cols: H N A R K
[152 128 120 116  96] : k_355
[143  98 154  65 151] : k_573
[ 96 131 103 160 111] : k_414
[117 158 112 189 113] : k_860
[148 132 103 160 111] : k_585
[126 130 134 137 133] : k_839
[152 117 147 103 124] : k_462
[133 131 159 177 111] : k_942
[145 120  96 128 116] : k_223
back: [103 147 117 152]
k_462
back: [ 96 116 120 128]
k_355
rest: [ 96 131 103]
[160 111]

cols: W D L U G C Q B F
[100 176 150 146 175 148 124 128 126] = k_839
[113 141 145 104 136 107 132 131 126] = k_585
[121 158 129 116 128 121 112 129 118] = k_775
[112 139 146 107 134 104 135 131 127] = k_462
[105 127 159  96 143  94 147 133 131] = k_564
[ 99 176 143 147 169 150 122 125 137] = k_385
[121 159 129 116 128 121 111 130 119] = k_355
[114 145 141 107 135 111 127 132 124] = k_573
[ 86 180  89 153 120 168 104 108 212] = k_942
[121 159 129 116 128 121 113 130 119] = k_223
[119 151 134 112 131 118 119 130 120] = k_860
[ 99 176 138 147 163 152 121 122 145] = k_414
back: [132 107 136 104 145 141 113]
k_585
rest: [119 151 134 112 131]
[118 119 130 120]
rest: [163 152]
[121 122 145]
rest: [112 129]
[118]
rest: [107 135]
[111 127 132 124]

cols: Y M S X
[ 92 100 105 120] = k_775
[151  39 149 162] = k_839
[115 120 113 129] = k_564
[151  39 106 115] = k_385
[151  39  97 162] = k_942
[ 63 175 109  91] = k_414
back: [162  97]
k_942
down: [129 115]
X

cols: Z J P T
[136 126 121 146] -> k_385
[152 129 119 139] -> k_942
[154  89 207 152] -> k_585
[ 59 128  64 129] -> k_775
[139 127 121 145] -> k_573
[137 136 117 184] -> k_564
[113 122 108 120] -> k_223
[120 158 149 139] -> k_860
[165 147 112 137] -> k_462
[ 59 128 119 157] -> k_414
[133  97  84 111] -> k_355
[ 64 128  59  91] -> k_839
down: [128  97]
J
q: [ 64 128  59  91]
k_839
down: [158 147 128  97 128]
J
q: [ 59 128  64 129]
k_775
down: [149 112 119]
P
q: [120 158 149 139]
k_860

cols: fak kelit soner gaben revem mudu kolil zem
[153  90 172  79 199 170 130 117]  k_355
[ 87  89 116 171  87 159 169 133]  k_942
[ 66 211 145 104 146 156 107 108]  k_585
[102  54 127 152  77 134 219  86]  k_414
[146 202  97 148  77  51 199 226]  k_223
[178 161 134  85 224 138 111 177]  k_775
[144  59  97 148  77  50 199 149]  k_573
[143 175 115 171 197 162  68  49]  k_839
[104 164 128 133 131 133  80 127]  k_385
[167 205 126 150 166 102 124 141]  k_564
back: [124 102 166 150 126 205]
k_564
rest: [ 51 199]
[226]
rest: [116 171]
[ 87 159 169 133]
rest: [ 97 148  77  50 199]
[149]

cols: dufo gemu Gamin pofip
[130 114 121 134] : k_385
[130  66  87 154] : k_564
[185  31  99 134] : k_414
[185  42 104 131] : k_223
[167 149  87 155] : k_462
[130 114 127 137] : k_355
[136 138 133 131] : k_860
[149 149 121 160] : k_839
back: [ 87 149]
k_462
rest: [114 127]
[137]
rest: [136 138]
[133 131]

cols: lal gul bez piz Veli dufan
[124 158 120 172  70 198] : k_839
[112 158 120 172  70 198] : k_585
[121 172  70 101 195  93] : k_775
q: [112 158 120 172  70 198]
k_585
down: [ 70 195]
Veli
down: [120  70]
bez
rest: [172  70 101 195]
[93]

cols: balum vufo lupi bupo dit pofes
[149 101  92 142 159  77]  k_564
[147  95  88 145 171  94]  k_839
[112  51 121 139 170  94]  k_223
[170 121  51 139 112  81]  k_414
[150  92 104 145 170  94]  k_942
[147  96  88 135 121  70]  k_585
[158 109 104 149 146  95]  k_860
[147  96 104 135 121  70]  k_385
[159 130  93 122 176 103]  k_355
down: [101  95  51]
vufo
down: [158 147]
balum
back: [112 139  51 121 170]
k_414
down: [159 171 170 112 170 121]
dit
rest: [147  96  88]
[135 121  70]
rest: [101  92 142 159]
[77]

cols: rubep ris momul lof Ruf nukov
[136 116 122 161 157 136] = k_355
[113 154 122 161 157 136] = k_462
[142 126 149  87 137 116] = k_564
down: [157 157]
Ruf
q: [136 116 122 161 157 136]
k_355
down: [136 116]
nukov
down: [122 122]
momul
down: [157 137]
Ruf
back: [116 137]
k_564

cols: dume lezaf siken tem pivi
[126  77 131 192 153] -> k_573
[123 208  85 166 122] -> k_839
[112 139 120 121 138] -> k_564
[129 171 107 138 157] -> k_860
[ 71  98 117  82 169] -> k_462
[109 113 126  78 154] -> k_942
[112 139 120 121 140] -> k_385
[109 113 126 115 154] -> k_775
[125 171 107 174 137] -> k_585
[124 204  85 167 125] -> k_355
back: [ 78 126]
k_942
q: [125 171 107 174 137]
k_585
down: [109 125 124]
dume
down: [82 78]
tem

cols: vep mov Pafu Fisur govu
[134 153  79  98 105]  k_860
[119 186 130 108 133]  k_462
[121 185 130 108 127]  k_775
[128 114  70  80 118]  k_839
[108 189 158 129  90]  k_385
[134 119  79 128 105]  k_573
[134 119  79  98 105]  k_564
[108 189 158 129  89]  k_585
rest: [186 130 108]
[133]
down: [ 70 158  79  79 158]
Pafu
rest: [134 119  79 128]
[105]
rest: [185 130 108]
[127]

cols: terap Borud bave sare pegut Noli Bilog kezok tirul Riv
[134 134 105 136 167 109 100 114 153 132] : k_385
[149 138 153 133 116 110 120 135 104 113] : k_564
[145 153 103 134 116 138  92 133 113 135] : k_355
[149 138 153 133 116 110 120 135 182 113] : k_775
[122 113 151 133 116 111 120 118  93 169] : k_942
[153 116 154 133 116 110 122 108 120 141] : k_585
rest: [154 133 116 110]
[122 108 120 141]
rest: [120 135 104]
[113]
rest: [153 103 134]
[116 138  92 133 113 135]
q: [149 138 153 133 116 110 120 135 104 113]
k_564
down: [120  92 120 120 122]
Bilog
down: [100 120  92 120 120]
Bilog
rest: [153 116 154 133]
[116 110 122 108 120 141]

cols: geke totof mavaf Zaro ralif zet Kar Dup
[ 69 124 104 126 111 104 121 142]  k_385
[226  81 195 139 151  62 169 106]  k_223
[132 101 136 128 118  85 126 103]  k_860
[103 185  72 160 125 185 146 153]  k_775
[200  57 220 128 159  47 169 124]  k_585
[185 104 156 168 140 144 188 140]  k_839
[103 185  72 160 118 133 121 136]  k_573
[ 77 157  87 105 111 165 108 111]  k_414
down: [121 108]
Kar
rest: [160 118]
[133 121 136]
rest: [125 185 146]
[153]

cols: vuk Tipa zotob ros tusus
[128 180 210  73  83] : k_585
[115 217 189 102  67] : k_385
[162 164  94 102  83] : k_775
[162 164 102  94 114] : k_942
[153  69  40 123  83] : k_462
[115 180 124 109  99] : k_414
[128 180 103  94  83] : k_573
[ 89  69  39 116 194] : k_564
rest: [102  94]
[114]
back: [ 94 102 164]
k_942
down: [217 164 164]
Tipa
back: [102  94 164 162]
k_775
rest: [69 39]
[116 194]
back: [ 67 102]
k_385

cols: Kem mazaz bep tupe sel Vok Todez vuf zil
[169 109 134 196 194  96 132 141 109] = k_564
[119 122 146 134 116 165 131 141 124] = k_585
[119 122 146 134 194  96  95  45 109] = k_775
[158 142 115 135 182  85 148 157 113] = k_860
down: [119 119 158]
Kem
back: [ 95  96 194 134 146]
k_775
rest: [131 141]
[124]
down: [96 85]
Vok
back: [141 131 165]
k_585

cols: Bar fafu tazu Lova
[155  65 101 107] -> k_775
[117 126 161 107] -> k_860
[212 126 104 161] -> k_462
[104 125 196 131] -> k_414
[ 92 135 116 165] -> k_223
[120 134 123 106] -> k_355
[118  66  96  98] -> k_573
[156 144 181 122] -> k_839
[117 127 161 107] -> k_385
[135 169 130 120] -> k_564
rest: [125 196]
[131]
down: [107 107 161 131 165]
Lova

cols: bepov Mufat bemum fama bisa manip kibe zemu sofi
[100 159  96 134 195 156 152  76  77]  k_942
[108 120 216 133 195 132  88 176 158]  k_462
[108 120 216  84 178 132  88 176 188]  k_223
[108 121 208  88 176 134  89 172 178]  k_385
[177  81 105 115  93 167  98 156 105]  k_585
down: [176 172 156]
zemu
down: [216 208 105]
bemum
rest: [134 195]
[156 152  76  77]
down: [108 177]
bepov
down: [188 178]
sofi
down: [176 176 172]
zemu

